128 stands for zero in the data rows.
What is the hidden score of each row? Scores go from 0 to 20, and 10 is about the middle. The score is a weighted sum of the row's numbers plus the product of two more (or one squared), each taken from its middle value.
[122 131 106 125 112 139 146 126 109 106 138 146 110 122 112  96 121 140  98 111 145 112 103 105 135 112 113 116 131 136 112 116] -> 12
[ 26 157 129 109  64 147 120  51 147 118 196 173  79 112 165 157 114 217  86 171 217 114 104  92 195  81  73 171 208 140  66   0] -> 12
[137 126 131 143 141 140 147 137 145 139 136 126 150 153 145 124 107  99 146 148 128 142 107 132 127 127 150 163 138 133 127 142] -> 15
[105 108  92 109 115 145 148 125 105 101 124 142  82 108 113 114 126 146  85  93 138 126  91 117 129  91 116 148 153 159 112 134] -> 12
[115 118 159 119 122 183 129  78 179 174 154 117 137 152 195 141 188  29 151 131 108 138 128 140 175 137 134 179 167 152 155 131] -> 5
[145 137 138 121 132 135 123 130 140 137 119 118 140 132 128 111 123 119 122 120 126 120 150 133 126 138 137 147 135 115 117 131] -> 7
[152 147 159 125  90 152 127 168  98 127 110 119 150 125 161 156 188 149 120 162 171 138  76 125  97 130  83 138 171 112 110 128] -> 10
[142 133 121 116 132 107 115 118 137 136 114 114 129 119 141 113 128 117 136 126 116 110 125 118 140 123 126 116 121 112 125 134] -> 10
[148 125 139 202 146 115 186 206 109 183 108  84 111 127 182 105  79 120 152 144 120 140 142  81   0  81 139  73  74 140 137 152] -> 14
[164 146 120 148 149 106 135 139 138 135 119 120 141 137 167 150 173 147 128 120 120 151 100 119 122 150 113 102 118 121 147 140] -> 8
[138 127 156 233 179  93 182 253  79 196  88  65 117 111 229 112  66 128 182 143  87 131 101  51   0  52 130  34  50  85 155 140] -> 17
[140 167  97 138  96 139 163 159 133 103 154 157 101 119 102 123 137 138  94 104 141 128  96 152 143  89 145  95  87 146 147  84] -> 11
[180 178 163 189  72 178  66 143 172 184  49  50 179 218 135 178  97 123 181 180 125 109 127 173 131 195  84 123 162  36  63 110] -> 6
[112 144  99 143 168 121 135 136 137 108 105 125  77 117 122  98 110 145 112 108 124 103 140 112 114 113 122 117 123 126 162  87] -> 11
[ 68  66 151  94 108  95  99 103 117 126 107 116 158 138 134  81 130 145 129 145 145  94 144 149  97 123 140 122 114 122 144 156] -> 12
[136  98 148 114 122 112 116 136  99 134 104 111 124 128  99 137 123  97 111 114 131 135 113 157 131 130 109 106 125 126 138 177] -> 10
[130 112 101 117 146 125 153 131 117 110 130 140 105  94 119 124 128 134 108 113 132 151 128 134 130 115 133 154 145 180 136 152] -> 11
[119 143 130 136 137 126 140 129 144 134 135 129 142 110 141 135 141 111 130 120 115 132 134 136 144 124 142 135 124 138 151  98] -> 8
[129 123 139 100 147 102 127 104 136 138  86  97 132 122 159 114 123 105 129 108 109 131  90 131 152  84 163 129 101 108 175 135] -> 10
[143 151 136 130 111  90 110 142 125 143 113 110 148 141 149 130 144 142 146 126 105 114 165 155 127 146 149 108  96 106 168 110] -> 8
[150 167 137 127 112 135 130 115 142 138 111 112 148 143 150 143 119 125 160 152 119 121 133 131 119 128 128 112 113 110 103  95] -> 11
[121 125 120 114 164 127 153  99 123 127 122 126  98 126 134 124 103 151 102 109 134 132 124 148 138 101 154 123 104 134 148 125] -> 8
[128 122 117 128 122 105 125 122 123 129 128 128 137 110 116 116 123 122 125 127 130 101 149 124 121 132 119 130 137 132 140 138] -> 9
[ 90 105 102 127  77  80 150 157  62 116 151 148  94 107 130  99 180 164  72 112 168 141 113 136 132 119 128 130 131 150 176 121] -> 14
[153 142 122 106 146 102 107 112 147 144  99 102 130 120 140 117 129 111 139 112  98 111 127 131 140 114 143 118 107 113 133 135] -> 12
[134 135 149 131  97 129 109 124 152 146 104 104 155 141 153 137 132 107 152 167 143 126 165 142 127 143 135 128 123 109 114 129] -> 9
[105  93 114 128 151 136 145 126 124 119 112 124 124 125 109 132 113 124 132 114 111 179 157 148 141 119 123 134 137 172 145 155] -> 13
[128 124 162 158  99 181  94 130 163 165 117 101 146 186 149 152 111 121 171 175 132 122 148 180 125 163 116 129 138 129 111 136] -> 11
[127 136 120 135 113 122 149 134 121 121 163 154 127 129 106 108 125 134 118 126 136 114 113 100 131 117 112 103 120 122 117 116] -> 10
[100 104 112 116 152 149 146 172 105 103 159 160  91 107 125 158 125 148 124 101 106 191 115 119 125 103 121 145 147 150 128 134] -> 11
[132 130 138 133 141 128 132 123 130 127 129 129 150 130 148 145 128 129 146 141 122 142 134 118 127 132 120 114 123 106 119 129] -> 9
[172 225 126 111  91 130 132 107 138 138  69  86 162 136 152 154 131 138 181 132  75 126 125 142 105 116 124  93 103 106  78  32] -> 17
[152 129 168 133 161 157 100 103 106 135 117 118 145 157  92 114 107  99 112 104 120 113 110 173 186 166  85 140 171 141 125 149] -> 11
[111 116 110 145 142 111 136 142 150 117 147 146 111 111 102  98 134 134  94 132 168 117 117 126 135 127 119 141 145 153 138 128] -> 11
[148 142 132 126 121 140 118 124 144 144 125 118 140 141 146 121 127 124 140 126 113 123 152 151 124 139 142 137 124 111 124 127] -> 8
[126 138 100 121 103 136 150 128 109 110 138 144 116 117 110 105 123 131 110 115 132 107 102 104 124 106 111 111 129 131 101 109] -> 11
[126 108 112 118 147 111 134 117 114 126 127 127 113 102 102 112 123 127  95 124 160 116 140 141 112 133 125 149 148 164 159 156] -> 9
[108 115 106 114 151 138 150 165 101 102 150 157  91 106 115 141 127 139 113 102 120 179 114 113 129  98 120 146 151 147 132 125] -> 12
[113 111 194 171 120 147  96 120 109 124 140 138 124 166 165 186 149 200 131 182 183  99 204 175 142 161 175 139  98 115 113 135] -> 10
[123 110 119 124 102 143 116 112 146 154 142 121 155 122 144 116 115 136 151 154 132 129 153 128 146 138 132 132 128 119 110 149] -> 11
[120 132  98 128 161 131 137 134 143 110 134 142  98 120 114 108 125 153  91 110 149 134 121 131 129 102 127 150 144 155 145 115] -> 11
[ 92 101 107 118 154 119 136  81 105  91 145 159 136 112 107 106 134 131 104 120 146 125 126 135 139 165  72 104 153 132 161 129] -> 9
[123 161 109 131 124 127 155 141 137 111 153 153 124 118 129 141 132 136 116 119 130 144 118 137 139  97 135 106 105 143 147  75] -> 10
[107  79 150 144 106  72 121 101 110 183 106  84 126 128  38 140 110 107  97 175 208  56 156 145  64 189 126 137 137 156 220 179] -> 6
[113 116 211 193 143 151  88  93  85  98 152 159 140 155 157 175 185 255 121 137 146  19 203 159 151 138 154 102  87 111  64 129] -> 14
[108 121 132  97 148  83 119 116 139  98 112 136 152 123 106  68 155 116 130 110 109 126 164 116 123 134 151 101  88 100 140 117] -> 10
[141 138 137 128 100 147 102 130 158 144 134 122 137 161 125 135 122 123 157 137 106 113 149 137 113 148 161 147 116 119 143 127] -> 9
[105 110  72  95  91 144 150 159 102  91 137 155  60  96  95 106 127 154  70  85 142 137  59 117 131  87 125 166 162 194 106 130] -> 14
[121 115 181 196  96 217  83 131 163 183 109  84 161 223 153 163 110 127 178 194 144 128 148 202 127 179  99 131 152 127 110 139] -> 10
[143 133 119 113 150 118 121 115 141 129 132 130 132 116 124 110 130 108 115 133 145 133 125 127 141 115 147 125 109 134 153 138] -> 9
[151 144 111 125 109  92  73 116 141 145 116 112 149 128 161  99 132 100 140 140 127 119 137 132 139 113 101 125 148 116 116 129] -> 13
[152 117 152 140  91 156 131 154 163 147 122 113 136 181 149 166 142 124 142 169 160 123 145 138 154 134 118 104 116  90 143 169] -> 10
[125 167  84 105  94 136 164 118 104  96 138 152  86 103 107 100 122 141 110  95 112 144  95 117 115  76 118 135 141 168  94  69] -> 12
[131 123 138 155 137 146 139 140 141 146 133 120 132 142 157 127 110 123 169 145 102 147 143 121 102 122 126 108 113 145 135 138] -> 11
[124 123 156 128 114 132 109 132 143 140 149 133 140 131 118 121 112 109 140 143 131 117 153 109 130 145 163 122  95 122 124 131] -> 9
[129 131 119  94 146  99 129 155 104 124 134 135 137 116 138 139 172 120 115 114 126 157 154 144 130 129 166 127  98 148 178 125] -> 9
[140 122 153 133 151 139 149 149 128 133 125 124 149 134 148 171 138 135 137 148 139 159 134 102 139 120 116 114 127  91 120 144] -> 9
[127 128 141 129 118 134 104 118 148 137 115 114 153 147 152 143 126 119 143 169 155 111 133 137 129 146 116 112 125 103 119 129] -> 10
[131 132 136 115 134 130 128 132 126 130 129 126 138 129 117 112 132 120 110 121 139 107 149 140 102 127 146 144 125 123 124 124] -> 7
[130 130  95 130 115 101 121 117 113 100 138 150 112  94 138 117 140 122 105  89 111 141 101 132 145 101 118 148 152 142 113 129] -> 8
[127 115 137 126 117 118 130 128 134 133 155 140 141 123 112 118 169  90 153 135 109 124 108 101 140 125 116 105 120 132 127 147] -> 11
[ 92  97  94  89 121 135 141 105 114  92 145 158 106 124 112 112 143 144  99 109 138 150 116 122 134 107 118 134 140 152 123 134] -> 11
[153 143 132 117 121 135 119 127 142 142 114 112 138 139 130 120 133 116 130 128 124 118 158 138 120 141 143 141 127 116 124 132] -> 7
[137 121 105 102 153 133 146 141 125 117 132 137  82 101 137 150 131 131 119 105 110 187 110 137 144  91 143 152 134 171 153 148] -> 11
[116 120 107 107 146 130 142 142 104  99 139 152  97 103 129 156 126 139 121 107 114 167 111 118 126 103 126 153 151 152 132 127] -> 11
[120 123 144 137 118 136 109 131 147 140 129 122 144 143 141 128 124 122 147 141 121 121 147 127 129 138 129 121 120 128 124 127] -> 10
[103 104 123 165 157 109 181 153 100 154 115 106  97 116 130 130  96 140 110 122 144 139 117 110  46 106 136 108 106 139 161 137] -> 12
[121 145 129 119 103  89 127 125 121 132  98 108 117 124 100 139 126 117 120 129 140 104 138 119  86 139 135 110 107 119  91  98] -> 10
[111 140 125 137 148 130 155  70 159 160 145 120 132 105 171 122 163  80 117 126 139 122 122 119 160 117 123 154 154 153 145  92] -> 6
[ 75  89 119 116 151 155 144 179 141  99 125 144 107 125 106 119  96 108 100  84 110  98  90 121 104 109 100 163 180 135 107 131] -> 11
[110 112 110 117 140 128 157 128 103 117 143 143 139 104 112 120 120 125 120 104 109 162 124 115 135 124 129 138 135 150 128 133] -> 10
[143 144 130 119 137 130 129 139 130 140 124 118 141 133 133 132 151 126 135 109  99 125 134 122 129 143 123 128 132 116 121 121] -> 9
[175 157 151 181 114 143 140 188 122 191  99  75 131 155 188 133  82 110 178 141  90 121 133 103  13 109 131  80  87  97 142 135] -> 8
[126 146 171 170 143 114 148 116 147 141 111 111 139 147 158 151 115 111 166 166 128 110 139 108 101 160  92  90 127  81 118  97] -> 8
[132 121 107 122 130 124 129 131 122 124 122 127 109 116 124 111 130 127 112 116 133 112 122 113 129 118 129 124 125 140 120 141] -> 9
[135 125 158 137  93 121 139 132 145 136 127 123 140 160 133 126 159 124 162 143 111 148 151 132 135 148 146 150 131 122 132 139] -> 13
[136 128 118 119 151 116 121 128 119 122 115 124 119 111 122 108 130 127 109 116 137 115 139 124 126 121 136 137 128 124 119 138] -> 9
[107 106 113 119 141 129 145 126 104 111 143 146  88 109 109 139 129 140 105 105 128 149 120 123 114 107 129 148 144 158 147 139] -> 10
[152 172 138 144 129 113 103 118 120 105 155 158 112 134  99 109  78 139 101 123 151 119 149 135 175 171 108 103 124 137 132  88] -> 11
[121 118 107 116 149 118 146 121 110 108 122 135 115 108 121 140 108 137 121  99 103 148 120 122 124 121 136 148 137 133 123 135] -> 8
[127 126 112 125 111 124 140 130 124 123 148 144 118 113 107 103 127 132 105 127 151 110 114 116 127 119 115 115 130 137 116 130] -> 10
[117 140 180 184  77 197  73  93 181 205  95  64 180 227 149 159 103 130 177 210 162 102 121 178 138 181  79 118 159  78  65  99] -> 10
[119 124 106 117 141 132 152 129 108 108 121 136 106 117 115 113 132 138  85 103 148 143 119 119 129 106 126 138 136 137 114 125] -> 10
[142 150 123 102 150 121 137 154 120 118 132 136 134 123 140 127 121 122 128 123 125 141 137 122 148 140 128 116 119 131 140 112] -> 10
[ 71  89 103  88 129 131 166 136  66 143 166 141 134 113 104 107  96 126 130  80  76 175 117 106 112 132 132 154 144 137 118 126] -> 9
[115 118 147 142 112 135 135 123 154 131 144 134 145 156 146 137 131 119 150 138 119 153 140 139 136 135 141 136 124 141 122 129] -> 10
[174 253  92  93 112 107 193  89 104 105  96 123 143  92 121 136 103 136 168  89  47 152 120 126  92  73 126 112 117 163  62   0] -> 16
[119 114 148 140 147 118 122 135 123 128 116 121 143 122 153 147 148 116 143 143 127 133 126  99 134 141 115 121 133 104 118 140] -> 9
[134 134 125 120 136 117 108 132 134 129 109 116 145 116 137 123 128 128 135 119 112 112 138 121 131 130 129 128 127 110 132 126] -> 9
[124 133 105 117 146 152 151 136  98 113 122 133  93 117 117 130 127 144  95 102 133 153 116 125 117  93 120 141 144 145 125 116] -> 10
[143 144 125 120 147 116 126 128 130 131 114 118 144 119 132 121 126 128 132 117 111 109 142 123 129 130 134 136 129 113 114 120] -> 9
[137 139 124 122 145 121 142 125 132 132 138 131 141 121 126 107 133 129 122 123 128 130 141 127 123 132 134 143 137 123 128 121] -> 8
[135 124 126 128 138 116 106 125 129 130 105 114 133 114 136 121 122 124 138 124 113 107 140 122 125 130 130 124 124 105 125 139] -> 9
[133 128 131 137 135 105 154 148 111 124 134 133 143 120 143 138 163 154 129 131 130 176 112 128 118 133 135 124 118 138 172 132] -> 11
[147 146 149 117 111 121 118 134 131 143 101 104 144 132 140 133 121 112 147 130 109 116 130 140 121 142 118 118 128 115 135 120] -> 10
[139 127 138 133 133 110 134 127 144 133 139 132 139 139 136 126 143 110 155 140 113 123 131 107 126 134 123 114 121 129 126 140] -> 10
[119 139 133 141 128 102 130 135 140 134 112 116 134 118 167 159 128 138 140 170 158 137 125  93 110 130 133 105 106 121 111 103] -> 10
[144 136 116 124 149 127 137 127 129 118 137 139 129 115 128 128 132 126 116 123 135 158 152 132 130 129 145 142 127 147 132 132] -> 9
[117 113 131 134 154 123 112 142 102 111 108 125 124 102 124 148 142  96  98 137 170 161 139 130 145 172 146 168 146 149 166 137] -> 10
[118 123 121 116 148 114 153 126 111 132 141 132 143 116 124 127 117 129 138 111  98 151 128 112 132 133 129 133 131 137 126 125] -> 9
[102 109 102 118 127 144 149 147 103 102 156 160  88 109 117 118 127 139 110 102 118 162 101 116 125  98 120 143 148 151 128 129] -> 13
[139 144 118 122 140  99 115 128 109 132  95 106 125 115 152 122 136 130 126 116 120 112 132 116 128 119 118 114 124 104 127 115] -> 10
[143 126 136 129 122 138 116 135 141 140 125 119 127 143 127 110 126 124 138 124 114 110 152 146 123 137 140 138 127 133 123 145] -> 9
[ 75  80 146 147  81 178 114 117 159 142 112 111 127 117 135 132  95  67 130 123 123  60 114 110 120 132  77 207 234 140 124 142] -> 19
[148 147 136 132 135 135 120 128 134 136 138 129 139 136 135 123 128 121 136 136 126 136 141 123 128 134 139 121 115 124 131 124] -> 9
[157 152 111 128 129 114 107 138 129 146  86  92 139 119 143 146 108 133 136 109  99 119 167 128 148 146 135 125 119 120 119 124] -> 8
[153 168 148 172  81 138 106 121 182 172  91  81 164 165  91 155  94 118 154 141 115 123 105 113 131 174 107 102 124  53  64  98] -> 4
[144 121 138 123 177 139 110 115 100 123 112 122 116 119 107 106 115 119  98 103 135 111 115 141 159 129 102 127 149 126 116 154] -> 11
[151 146 132 121 133 132 105 131 143 142 100 105 139 130 122 122 125 120 126 128 128 107 148 135 125 135 141 127 116 113 126 124] -> 9
[154 139 126  97 118  90 116  95 150 145  96  99 126 117 154 105 131  96 136 125 117 123 135 121 154 107 146 113 102 106 139 138] -> 9
[164 191 120 120 131 117 131 154 127 126 120 125 134 125 121 122 138 127 121 125 135 113 141 148 128 130 153 100  86 123 131  74] -> 11
[132 130 119 118 144 124 112 130 117 123 100 114 108 120 127 115 124 137 121 110 117 109 133 122 132 119 135 129 121 120 128 132] -> 10
[118 116 114 111 147 140 144 141 110 112 156 154  95 106 124 145 134 124 117 106 115 161 121 120 132 102 125 142 142 158 134 136] -> 10
[136 138 120 137 115 112 148 124 124 118 146 143 140 122 113 108 128 126 132 131 127 115 116 113 130 128 117 111 125 129 118 122] -> 10
[130 115 126 136 151 117  95 134 128 134 135 128 123 122 102 117 125 125 138 126 117 112 131 118 135 129 119 117 126 126 126 149] -> 13
[133 155 133 138 143  97 133 115 138 129 103 112 124 122 136 134 124 126 140 130 117 110 141 108 113 137 125 127 127 100 137  95] -> 8
[113 160 129 101 155 201 150 180 115  83 167 177 105 119 131 160 114 128 119  97 107  85 112 128 146  92 118  89 105  95 160  67] -> 11
[120 118 108 124 137 134 141 114 119 120 121 129 111 116 126 114 127 123 110 106 124 112 118 115 133 113 118 123 133 127 120 136] -> 9
[123 124 119 127 123 124 154 129 117 116 161 154 130 126 119 111 122 136 117 118 128 121 104 108 133 119 110 106 126 122 118 129] -> 9
[125 132 119 134 133 116 158 129 124 119 145 144 140 110 125 105 122 124 122 124 132 134 108 114 130 117 121 136 139 135 116 121] -> 12
[155 152 117 137 135  93 141  94 137 149 144 126 129 127 106 110 111 134 114 144 158  96 165 154 107 165 120 136 142 125 140 122] -> 9
[122 127 120 128 133 129 166 122 132 133 147 136 135 116 138 110 146 139 125 118 119 125  97 124 137 130 143 113 103 122 107 123] -> 8
[131 125 119 117 142 140 122 126 114 124  82 102 104 118 113 103 127 131  85 114 161 110 123 107 125 117 122 123 130 114 107 135] -> 8
[ 77  93 108  91 155 135 112 121  74 162 154 123 158 124  85 102  94 127 132  95  88 126 116  91 126 149 153 147 122 123 112 128] -> 9
[106 131  86  72 145 120 163 126  71 134 130 125 165 112 109 114 103 125 125  78  78 158 126 108 114 141 169 175 133 148  99  99] -> 8
[153 152 123 122 134 122 108 127 118 124 116 124 149 141 144 164 125 124 132 143 141 114 138 132 143 136 130 153 146 130 136 119] -> 10
[145 139 146 105 128 127 118 126 138 133 119 119 145 136 157 138 132 105 153 133 105 138 130 122 157 126 132  97  99  98 144 130] -> 11
[117 102  96 109 139 128 142 112 136  92 139 156 111 105 123 144 159 145 125 102 102 165 125 121 142 102 142 169 150 167 102 157] -> 11
[102  82 149 162 123 151 145 110 142 124 128 129 144 164 138 159 124 112 147 145 125 130  99 145 135 133  88  72 113 109 129 168] -> 9
[ 69  49 132 151  81 155 137 136 130 187 156 109 154 152 171 121  89 150 160 175 144 139 178 151  95 139 151 107  92 116 101 181] -> 13
[121 122 104 115 125 130 145 129 114 111 141 145 101 107 113 102 128 140  98 106 137 131 109 114 132 104 114 139 148 153 112 130] -> 10
[124 115 104 141  95 114 150 126 108 103 145 153 105 119 103 117  72 128 114 119 134 111  89  92 104 132 103 125 143 108  91 140] -> 11
[147 146  78 111 147  92  92 121  92 118  90 111 101  88 159 118 148 128  97 118 150 162 104 120 139  72  84 138 171 118 110 122] -> 13
[140 128 166 123  79 170 101 149 149 155 106  99 138 176 159 145 146 124 140 177 169 100 110 164 104 156 110 144 154 112 109 138] -> 10
[141 145 133 125 122 138 132 126 151 140 135 125 135 143 138 122 114 127 141 125 110 130 151 138 131 144 145 136 123 124 122 116] -> 8
[124 127 138 128 122 130 120 123 146 133 129 126 148 139 148 126 135 124 145 144 126 125 140 131 127 130 130 127 124 123 117 125] -> 10
[147 143 151 124 119 130 120 131 146 140 141 128 131 135 135 127 110 101 135 152 147 138 159 103 128 149 168 123  92 124 125 128] -> 8
[115 108 157 118  86 114 106  97 149 164 123 105 161 133 117 107 156 109 150 165 142 132 151 150 118 138 146 113 101 124 148 145] -> 10
[101 101 131 148 137 105 131  88  98 109 177 167 152 121 125 113 118 135 143 156 143 128 121 171 149 198 116 152 156 150 210 140] -> 14
[114 135 120 126 146 133 145 158 127 111 131 139 134 122 125 127 137 151 129 109 107 123 109 119 128 114 124 106 115 120 136 107] -> 10
[ 98 107 113  94 128 126 153 115 111 122 152 145 102 119 118  96 133 142  92 117 155 141 104 138 124 108 135 136 128 150 140 128] -> 10
[113 114 183 171 116 160  99 140 156 173  85  78 182 186 120 167 108  89 168 160 117  98  73 113 119 170  51 113 179  72  61 133] -> 7
[138 132 170 177 114 220  58 132 148 179  56  56 170 222 142 152  63 112 182 215 163 116 128 202 133 183  78 126 166  99  77 133] -> 13
[117 124 156 141  86 123  98 103 162 147  96  98 170 147 169 161 115 121 161 109  72 102 126 183 117 151 134 116 113  94 120 124] -> 5
[139 128 125 141 150 127 119 134 156 139 150 134 138 138 110 109 131 130 119 140 151 127 154 145 127 128 137 133 125 133 150 139] -> 9
[145 137 121 126 147 119 116 130 133 130 112 118 135 115 117 113 128 122 123 121 128 112 141 133 126 128 142 128 118 116 127 132] -> 8
[127 118 124  76 125 108 151  85 144 146 140 124 118 126 139  80 138 123 110 126 144 137 121 139 142 102 150 114 100 134 147 140] -> 9
[103  97  62 103 100 143 125 166  86  86 150 165  57  95 110 122 135 152  84  77 122 179  55 120 122  74  94 170 188 179 116 147] -> 13
[ 93 115 110 102 112 127 152 145 102 113 157 155 102 115 128 125 133 135 111 103 118 126 111 130  89  98 117 140 149 146 122 110] -> 10
[ 90  94  95  93 104 132 117 113 126  32 166 206 110 141  89 114 168 162 116  84  91 136  95  41 151 105 119 115 126 143  80 138] -> 14
[144 105 105 108 158 104 103 115 117 127  92 107 118 122 108 125 176 140 117 127 140 113 119 108 141 105 143 127 114 116 129 174] -> 11
[140 162 148 132 129 151 118 121 153 140 149 133 142 127 154 148 113 124 137 143 136 100 131 144 138 135 115 108 123 124 141  92] -> 12
[122 111 140 142 120 123 136 122 138 131 139 133 143 150 140 140 133 122 140 140 129 125 128 142 138 132 116  97 112 100 144 147] -> 9
[157 137 131 121 103 130 120 156 123 126 111 119 123 122 119 106 165 135  93 138 177 106 127 147 115 130 117 156 161 159 123 144] -> 10
[141 144 150 130 103 139  94 129 159 152  96  95 153 164 151 145 125 121 152 164 138 114 147 149 122 148 121 123 130 105 118 119] -> 10
[123 117 131 107 110 100 127 102 140 142 152 134 131 127  99  87 143 123 118 146 156 101 129 128 125 129 132  94  98 125 125 137] -> 12
[120 120  99 108 146 160 156 173  94  98 160 164  76  90 126 185 128 135 112  99 114 191 110 125 135  95 122 151 151 172 150 132] -> 11
[131 130 119  93 138 144 103 148 136 118  80 106 108 126 124 129  84 103  91 101 138  86 101 123 121 132 128 178 168 128 114 127] -> 6
[125 127 185 215 120 197 107 135 146 193  74  59 195 223 170 183 100 120 183 208 152 110  96 146 129 181  55  91 155  64  41 126] -> 9
[135 133 116 128 151 112 145 129 131 109 145 148 130 109 130 144 119 141 134 118 112 149 131 109 131 116 121 127 130 142 117 128] -> 10
[137 138 129 121 140  99 110 139 111 137  89  98 129 118 144 122 140 136 129 119 119 117 150 133 127 131 137 118 114 104 139 124] -> 9
[ 97  94 102 121 163 143 161 146 112  93 154 163 101 107 121 152 137 127 124 117 120 183  85 107 141  86 119 183 180 164 110 146] -> 17
[122  95 131 142 146 116 133 117 107 116  93 114 114 133  92 108 155 135  99 104 132 112 123 135 137 119 136 141 132  97 138 168] -> 12
[123 131 153 137 113 144 104 127 147 149 126 115 151 153 145 135 129 124 152 151 128 126 150 155 133 140 139 116 109 124 136 118] -> 10
[140 149 108 138 130 110 142 114 138 130 157 143  93 103  78 132 110 126  80 147 199 103 140 132 126 140 131 130 128 168 150 111] -> 8
[131 135 126 125 120 113 104 130 146 137  97 104 143 124 114 121 125 121 144 126 106 110 135 131 129 130 130 114 115 118 116 121] -> 10
[141 130  83 122 125 116 147 145  97 124 124 127 108  99 128 137 120 138 109 104 122 149 158 151 147 106 127 157 154 182 124 139] -> 10
[ 77  81 126  75  84 130 145  94 114 134 168 147 111 126 133  67 143 162  86 135 180 115 118 162 109 105 134 106 105 136 123 144] -> 11
[121 122 117 121 158 136 149 157 107 113 145 148  95 104 126 150 129 134 116 110 121 179 114 123 126 104 123 147 147 151 133 129] -> 10
[145 140 128 132 127 123 129 133 142 129 135 131 134 146 121 113 123 116 127 136 136 132 157 134 124 137 141 129 120 134 126 129] -> 9
[ 58  85 130  82  93 165 141 190  86  95 172 173  43  82 109 174 103 107  85 125 169 207 105  79 100  99 179 163 115 175 120 120] -> 13
[193 168 140  68  99  99  97  55 215 193  65  53 126 159 175 112 135  86 153 138 113 116 125 162 193  96 182 113  73 103 175 135] -> 11
[127 128 104 121 112 130 134 131 115 114 132 139 109 114 119  99 129 133 109 112 132 111 118 107 127 112 124 122 126 132 112 126] -> 10
[136 139 121 127 147 126 103 128 155 136 106 111 139 123 137 117 123 131 129 123 121 112 142 134 131 124 132 133 127 114 134 122] -> 8
[140 134 123 135 166 140  89 111 137 134 124 123 123 116 111 113 100 125 151 133 107 119 128 114 119 135 126 132 132 128 153 133] -> 12
[131 137 132 131 128 126 118 132 143 145 112 108 145 132 139 128 139 123 140 128 113 121 149 133 125 137 134 128 122 123 122 118] -> 8
[134 132 125 130 135 112 105 131 136 133 132 127 138 115 100 120 128 123 126 135 137 111 143 122 131 129 136 113 111 124 131 129] -> 10
[145 163 177 184 122 184  74 149 153 188  50  47 199 210  94 159  60 108 191 191 129 113  94 157 141 170  77  85 136  63  64  92] -> 11
[131 171 183 176 136  95 168  93 162 135 128 124 116 142 131 133 105  99 161 162 127 129 176  82  85 179 121  94 105  63 141  69] -> 6
[129 129 142 131 128 136 119 128 140 134 130 126 145 133 129 122 121 113 134 123 118 126 145 134 134 144 137 138 128 124 126 127] -> 8
[139 133 110 125 125 124 142 127 117 120 143 141 122 112 122 105 126 126 117 120 131 112 124 111 128 124 120 121 129 139 129 132] -> 10
[142 151 145 125 132 114 122 131 142 140 110 109 151 129 149 131 125 124 143 143 129 109 127 113 127 139 119 110 121  89 108 110] -> 9
[ 92 126  93 107 124 164 177  96  92 143 159 137 109 104 143  91 131 104  84  87 130 123  88 106 153 109 121 167 165 153 119  96] -> 8
[152 173 143 138 159 124  82 123 125 116 136 140 131 132 121 117  69 133 126 125 131 121 159 132 162 175 107 111 130 121 139  89] -> 13
